In the data rows, zero lies at 4.5, halfway between 4 and 5.
Some points:
array([4, 3, 4, 7, 4, 3, 4, 4, 3, 6, 7, 4, 5, 8, 4, 6, 3, 4, 3, 6, 5, 4, 7, 6])
array([6, 3, 3, 6, 4, 4, 4, 7, 2, 5, 8, 6, 2, 7, 4, 5, 5, 3, 5, 6, 4, 8, 5, 0])
array([4, 5, 5, 4, 4, 8, 5, 5, 5, 4, 5, 4, 2, 5, 5, 5, 3, 4, 6, 2, 6, 2, 3, 4])
array([5, 2, 4, 4, 3, 1, 3, 4, 8, 6, 3, 6, 3, 5, 5, 4, 9, 1, 4, 5, 6, 3, 4, 3])
array([2, 5, 5, 5, 4, 4, 5, 5, 1, 7, 6, 5, 5, 5, 6, 7, 5, 1, 5, 5, 1, 6, 3, 3])
array([5, 5, 5, 8, 7, 8, 3, 7, 4, 7, 5, 3, 7, 5, 5, 2, 2, 7, 5, 3, 8, 7, 3, 3])
array([3, 5, 3, 3, 6, 5, 3, 2, 3, 5, 5, 5, 4, 6, 6, 5, 3, 2, 3, 6, 5, 5, 5, 8])
array([6, 4, 5, 5, 5, 4, 3, 8, 5, 4, 4, 3, 4, 6, 6, 5, 7, 4, 3, 6, 4, 3, 7, 4])
array([4, 7, 5, 6, 6, 7, 8, 6, 3, 3, 3, 6, 3, 3, 3, 5, 2, 6, 7, 3, 7, 4, 2, 7])
array([7, 5, 3, 3, 5, 6, 2, 6, 8, 4, 3, 5, 8, 5, 6, 2, 5, 6, 5, 5, 5, 4, 6, 5])
array([1, 5, 5, 5, 6, 8, 5, 2, 6, 6, 2, 6, 5, 4, 3, 4, 3, 6, 7, 7, 6, 8, 1, 3])
array([5, 2, 5, 6, 2, 6, 7, 2, 2, 5, 5, 5, 3, 6, 7, 5, 7, 3, 4, 7, 1, 5, 6, 5])
array([5, 6, 4, 1, 1, 6, 4, 4, 3, 5, 3, 4, 4, 5, 2, 3, 0, 5, 5, 5, 6, 6, 0, 1])
array([2, 5, 7, 5, 6, 1, 5, 6, 3, 1, 7, 4, 9, 4, 3, 4, 3, 7, 5, 5, 4, 6, 5, 5])
array([5, 2, 6, 4, 5, 4, 5, 5, 4, 6, 5, 2, 5, 4, 5, 5, 7, 5, 2, 4, 3, 2, 4, 4])
array([5, 7, 5, 4, 3, 5, 6, 6, 2, 4, 4, 7, 5, 2, 5, 3, 1, 8, 6, 3, 5, 6, 3, 2])
array([3, 2, 5, 3, 3, 5, 5, 4, 2, 6, 3, 5, 2, 8, 4, 3, 3, 1, 9, 3, 5, 3, 5, 3])
array([5, 3, 4, 4, 2, 7, 3, 4, 4, 4, 5, 5, 2, 6, 5, 2, 4, 5, 3, 3, 4, 5, 5, 0])
array([6, 7, 5, 5, 4, 6, 5, 4, 3, 5, 7, 7, 5, 3, 3, 5, 5, 8, 7, 3, 7, 6, 4, 5])
array([4, 5, 5, 3, 3, 8, 7, 1, 4, 7, 5, 1, 4, 6, 6, 5, 5, 2, 2, 6, 5, 6, 5, 3])
array([4, 4, 3, 4, 8, 3, 6, 6, 6, 3, 4, 5, 8, 4, 5, 6, 4, 7, 4, 6, 5, 3, 4, 6])
array([5, 5, 5, 5, 7, 4, 7, 8, 6, 4, 3, 4, 6, 4, 5, 6, 3, 5, 4, 2, 5, 2, 5, 6])
array([5, 5, 5, 4, 6, 4, 3, 6, 5, 3, 6, 7, 7, 4, 1, 4, 7, 6, 4, 7, 7, 6, 7, 7])
array([4, 5, 5, 2, 5, 2, 2, 4, 4, 1, 3, 6, 3, 3, 5, 5, 5, 4, 3, 2, 6, 3, 4, 5])
array([5, 3, 6, 2, 6, 4, 3, 2, 6, 4, 3, 1, 4, 5, 5, 7, 6, 5, 2, 5, 5, 3, 6, 6])
array([8, 4, 4, 3, 4, 9, 3, 8, 3, 4, 6, 6, 6, 5, 6, 3, 2, 4, 4, 2, 4, 5, 1, 2])
array([5, 3, 2, 5, 2, 7, 4, 6, 1, 4, 5, 2, 1, 5, 4, 3, 3, 5, 9, 3, 3, 4, 3, 2])
array([4, 3, 5, 4, 2, 2, 5, 5, 6, 5, 0, 4, 3, 2, 3, 5, 3, 4, 5, 4, 4, 2, 4, 5])
array([4, 9, 5, 5, 4, 7, 3, 5, 6, 6, 8, 7, 5, 2, 3, 3, 4, 8, 5, 4, 8, 7, 3, 5])
array([3, 5, 3, 6, 5, 4, 8, 3, 4, 2, 7, 5, 6, 5, 7, 4, 5, 3, 5, 8, 5, 4, 6, 4])
array([6, 7, 3, 3, 7, 3, 5, 2, 5, 5, 7, 3, 6, 4, 3, 4, 2, 6, 5, 7, 2, 6, 6, 5])
array([7, 8, 5, 6, 5, 7, 5, 4, 3, 4, 4, 3, 6, 4, 3, 4, 3, 5, 5, 2, 9, 6, 2, 3])
array([6, 2, 7, 4, 2, 6, 5, 4, 3, 4, 7, 6, 4, 7, 3, 3, 6, 4, 6, 3, 6, 4, 6, 2])
array([6, 4, 7, 7, 3, 6, 1, 6, 0, 4, 7, 5, 3, 5, 5, 6, 3, 3, 6, 1, 5, 2, 6, 6])
array([5, 7, 7, 3, 1, 3, 2, 4, 2, 4, 6, 7, 7, 5, 4, 4, 3, 6, 4, 4, 8, 8, 2, 7])
array([7, 6, 6, 6, 3, 4, 4, 4, 6, 7, 2, 3, 5, 3, 6, 2, 6, 5, 1, 4, 4, 3, 5, 4])
array([6, 5, 4, 3, 4, 6, 4, 3, 8, 7, 3, 2, 6, 3, 5, 5, 5, 5, 4, 3, 3, 5, 6, 3])
array([6, 5, 5, 3, 4, 8, 3, 6, 0, 4, 4, 2, 3, 7, 5, 4, 3, 3, 5, 4, 5, 5, 4, 1])
array([4, 3, 5, 4, 5, 3, 4, 3, 6, 4, 7, 4, 2, 7, 7, 5, 3, 4, 4, 5, 5, 6, 4, 6])
array([4, 3, 6, 3, 5, 3, 3, 4, 5, 4, 4, 2, 3, 5, 6, 4, 7, 0, 2, 6, 3, 3, 3, 5])
array([1, 5, 4, 3, 3, 5, 7, 3, 7, 6, 3, 6, 5, 2, 2, 7, 5, 6, 4, 2, 5, 7, 6, 8])
array([6, 4, 5, 7, 5, 8, 4, 7, 3, 3, 4, 5, 2, 5, 7, 5, 5, 3, 8, 4, 3, 5, 2, 3])
array([5, 2, 4, 5, 7, 3, 4, 5, 6, 4, 5, 3, 4, 4, 4, 3, 6, 2, 3, 4, 4, 3, 7, 4])
array([5, 1, 3, 2, 7, 3, 3, 5, 5, 5, 9, 3, 8, 6, 4, 4, 5, 5, 5, 8, 6, 9, 5, 7])
array([2, 7, 1, 4, 3, 5, 4, 1, 4, 3, 4, 6, 5, 2, 5, 4, 4, 8, 6, 5, 7, 8, 5, 7])
array([4, 7, 6, 6, 4, 4, 8, 4, 7, 5, 3, 6, 5, 3, 3, 6, 6, 6, 3, 6, 5, 7, 5, 7])
array([1, 7, 5, 6, 3, 4, 4, 3, 6, 4, 5, 6, 5, 4, 3, 5, 2, 6, 5, 8, 7, 7, 4, 5])
array([4, 7, 4, 4, 7, 1, 5, 4, 5, 1, 3, 3, 7, 3, 5, 3, 5, 5, 3, 5, 7, 6, 2, 6])
array([7, 5, 4, 5, 5, 3, 4, 6, 4, 5, 6, 4, 7, 3, 4, 5, 7, 7, 5, 2, 5, 5, 4, 4])
array([3, 3, 5, 4, 7, 4, 3, 3, 6, 5, 4, 1, 4, 2, 5, 6, 6, 3, 4, 9, 5, 1, 5, 6])
array([0, 4, 4, 5, 6, 5, 8, 5, 3, 5, 6, 4, 2, 6, 6, 6, 3, 1, 4, 4, 3, 4, 5, 4])
array([5, 2, 2, 5, 6, 3, 3, 5, 5, 2, 3, 5, 4, 4, 2, 4, 4, 6, 3, 6, 5, 2, 4, 5])
array([7, 3, 6, 6, 3, 6, 3, 5, 5, 7, 3, 5, 4, 5, 4, 4, 3, 1, 6, 3, 2, 3, 4, 3])
array([4, 1, 4, 5, 4, 7, 6, 4, 6, 4, 6, 8, 4, 4, 4, 5, 3, 5, 7, 6, 7, 9, 4, 7])
array([5, 5, 5, 5, 4, 1, 3, 3, 5, 2, 6, 1, 6, 7, 4, 4, 6, 5, 5, 4, 4, 1, 6, 3])
array([3, 6, 6, 3, 2, 9, 5, 7, 5, 7, 3, 5, 3, 2, 3, 4, 5, 6, 6, 1, 2, 6, 5, 4])
array([8, 5, 3, 5, 4, 3, 6, 3, 6, 5, 4, 3, 5, 5, 6, 9, 6, 3, 4, 4, 2, 4, 4, 3])
array([6, 2, 3, 5, 5, 8, 5, 5, 4, 3, 6, 5, 0, 6, 6, 2, 4, 3, 3, 6, 2, 4, 4, 4])
array([6, 2, 5, 2, 4, 3, 3, 7, 4, 4, 7, 3, 4, 5, 5, 2, 6, 4, 3, 5, 2, 6, 8, 4])
array([1, 5, 3, 6, 4, 3, 4, 2, 3, 4, 7, 4, 8, 2, 5, 3, 5, 5, 4, 6, 5, 6, 6, 5])
array([5, 6, 4, 5, 5, 9, 6, 7, 4, 4, 5, 3, 3, 7, 5, 6, 4, 2, 6, 3, 6, 4, 4, 2])
array([3, 3, 4, 7, 3, 5, 5, 5, 3, 4, 4, 4, 3, 5, 4, 6, 6, 2, 5, 7, 2, 4, 6, 7])
array([5, 5, 3, 4, 0, 6, 3, 7, 2, 5, 4, 3, 3, 3, 3, 4, 3, 3, 7, 5, 6, 2, 5, 2])
array([4, 5, 5, 6, 2, 9, 5, 5, 4, 5, 5, 6, 4, 7, 4, 3, 6, 4, 4, 2, 5, 3, 6, 5])
array([4, 5, 3, 6, 3, 3, 6, 5, 7, 3, 3, 3, 4, 6, 7, 4, 5, 3, 3, 3, 2, 2, 8, 5])
array([6, 6, 6, 3, 3, 3, 4, 5, 6, 5, 3, 6, 8, 5, 5, 5, 5, 5, 4, 5, 3, 1, 5, 2])
array([5, 8, 5, 5, 7, 7, 5, 6, 6, 3, 3, 8, 6, 5, 4, 4, 4, 5, 8, 4, 8, 5, 2, 4])
array([3, 3, 2, 7, 8, 3, 4, 3, 5, 5, 3, 2, 6, 5, 6, 2, 5, 5, 4, 4, 2, 0, 1, 3])
array([1, 1, 2, 4, 5, 5, 6, 5, 0, 5, 4, 4, 3, 6, 2, 4, 6, 3, 6, 8, 3, 5, 5, 7])
array([6, 5, 5, 4, 5, 2, 4, 3, 5, 5, 6, 5, 5, 2, 6, 4, 6, 6, 2, 1, 2, 5, 4, 4])
array([6, 7, 5, 5, 7, 4, 3, 6, 7, 6, 3, 6, 5, 4, 6, 5, 4, 6, 2, 7, 2, 4, 4, 2])
array([4, 1, 5, 6, 6, 2, 5, 3, 6, 6, 4, 3, 1, 5, 5, 5, 6, 4, 3, 5, 2, 3, 5, 6])
array([6, 0, 4, 2, 4, 2, 6, 4, 5, 3, 0, 4, 3, 3, 4, 3, 5, 3, 3, 6, 4, 4, 5, 4])
array([4, 3, 6, 2, 4, 4, 3, 5, 5, 4, 5, 3, 5, 4, 3, 6, 4, 4, 4, 5, 4, 1, 6, 5])
array([7, 6, 3, 3, 1, 8, 3, 5, 1, 6, 3, 5, 3, 4, 8, 3, 4, 5, 7, 5, 4, 3, 4, 5])
array([7, 3, 3, 5, 4, 4, 5, 4, 5, 5, 5, 5, 5, 5, 3, 4, 6, 4, 2, 6, 2, 4, 4, 5])
array([4, 6, 5, 4, 5, 0, 4, 1, 8, 4, 5, 5, 6, 3, 5, 4, 5, 7, 6, 5, 5, 4, 5, 7])
array([3, 5, 4, 2, 6, 2, 4, 0, 5, 5, 4, 7, 6, 3, 4, 7, 3, 3, 4, 4, 6, 5, 7, 4])
array([5, 4, 4, 5, 6, 6, 8, 6, 5, 3, 5, 7, 5, 5, 3, 7, 2, 9, 6, 4, 6, 9, 4, 6])
array([1, 5, 4, 3, 6, 1, 6, 3, 6, 6, 4, 3, 1, 3, 3, 6, 6, 6, 4, 5, 7, 4, 3, 8])
array([6, 5, 6, 5, 5, 2, 1, 4, 4, 4, 6, 5, 5, 7, 5, 3, 7, 3, 4, 3, 2, 5, 4, 2])
array([2, 6, 3, 6, 8, 4, 5, 7, 4, 5, 7, 4, 7, 4, 5, 6, 3, 4, 3, 5, 4, 7, 3, 7])
array([5, 7, 4, 5, 5, 3, 4, 6, 4, 3, 3, 6, 4, 1, 2, 8, 5, 5, 4, 4, 6, 4, 7, 8])
array([2, 5, 3, 6, 6, 4, 7, 0, 8, 6, 4, 3, 3, 5, 4, 4, 4, 3, 4, 6, 5, 6, 5, 7])
array([3, 4, 5, 5, 3, 7, 6, 3, 3, 4, 3, 6, 3, 5, 4, 6, 4, 5, 4, 3, 3, 4, 4, 4])
array([5, 7, 2, 4, 7, 3, 5, 6, 5, 4, 2, 5, 5, 5, 5, 5, 2, 8, 1, 4, 5, 2, 5, 3])
array([5, 4, 2, 6, 7, 2, 4, 1, 5, 4, 6, 8, 6, 4, 6, 7, 5, 5, 5, 6, 5, 5, 3, 6])
array([4, 5, 6, 3, 5, 2, 7, 3, 3, 6, 6, 5, 6, 3, 6, 2, 6, 5, 5, 5, 6, 7, 5, 6])
array([5, 2, 8, 5, 3, 1, 2, 6, 6, 5, 1, 2, 3, 5, 6, 4, 5, 3, 4, 4, 2, 4, 8, 3])
array([6, 5, 5, 4, 3, 3, 5, 6, 8, 3, 1, 5, 6, 5, 2, 5, 6, 6, 3, 2, 2, 1, 4, 5])
There is one direction along which these points spread out most. Take the direction at right angles to it along which they spread out most. Then take the direction at right angles to both along which they spread out most. Go by this last direction. How many in every 100 of the points above lie lower along it than each point below? Round to a whole number. More than half of the points above lie lower than the first one.
array([6, 7, 3, 3, 7, 3, 5, 2, 5, 5, 7, 3, 6, 4, 3, 4, 2, 6, 5, 7, 2, 6, 6, 5]) : 68
array([8, 4, 4, 3, 4, 9, 3, 8, 3, 4, 6, 6, 6, 5, 6, 3, 2, 4, 4, 2, 4, 5, 1, 2]) : 11
array([2, 6, 3, 6, 8, 4, 5, 7, 4, 5, 7, 4, 7, 4, 5, 6, 3, 4, 3, 5, 4, 7, 3, 7]) : 78
array([5, 5, 3, 4, 0, 6, 3, 7, 2, 5, 4, 3, 3, 3, 3, 4, 3, 3, 7, 5, 6, 2, 5, 2]) : 39
array([4, 5, 5, 6, 2, 9, 5, 5, 4, 5, 5, 6, 4, 7, 4, 3, 6, 4, 4, 2, 5, 3, 6, 5]) : 56
array([2, 5, 3, 6, 6, 4, 7, 0, 8, 6, 4, 3, 3, 5, 4, 4, 4, 3, 4, 6, 5, 6, 5, 7]) : 93
array([2, 7, 1, 4, 3, 5, 4, 1, 4, 3, 4, 6, 5, 2, 5, 4, 4, 8, 6, 5, 7, 8, 5, 7]) : 76
array([5, 8, 5, 5, 7, 7, 5, 6, 6, 3, 3, 8, 6, 5, 4, 4, 4, 5, 8, 4, 8, 5, 2, 4]) : 18
array([4, 3, 5, 4, 2, 2, 5, 5, 6, 5, 0, 4, 3, 2, 3, 5, 3, 4, 5, 4, 4, 2, 4, 5]) : 16
array([5, 5, 5, 5, 7, 4, 7, 8, 6, 4, 3, 4, 6, 4, 5, 6, 3, 5, 4, 2, 5, 2, 5, 6]) : 7
array([6, 4, 5, 7, 5, 8, 4, 7, 3, 3, 4, 5, 2, 5, 7, 5, 5, 3, 8, 4, 3, 5, 2, 3]) : 61
array([3, 4, 5, 5, 3, 7, 6, 3, 3, 4, 3, 6, 3, 5, 4, 6, 4, 5, 4, 3, 3, 4, 4, 4]) : 67
array([7, 6, 6, 6, 3, 4, 4, 4, 6, 7, 2, 3, 5, 3, 6, 2, 6, 5, 1, 4, 4, 3, 5, 4]) : 3
array([5, 7, 7, 3, 1, 3, 2, 4, 2, 4, 6, 7, 7, 5, 4, 4, 3, 6, 4, 4, 8, 8, 2, 7]) : 48
array([6, 4, 5, 5, 5, 4, 3, 8, 5, 4, 4, 3, 4, 6, 6, 5, 7, 4, 3, 6, 4, 3, 7, 4]) : 26
array([4, 4, 3, 4, 8, 3, 6, 6, 6, 3, 4, 5, 8, 4, 5, 6, 4, 7, 4, 6, 5, 3, 4, 6]) : 28
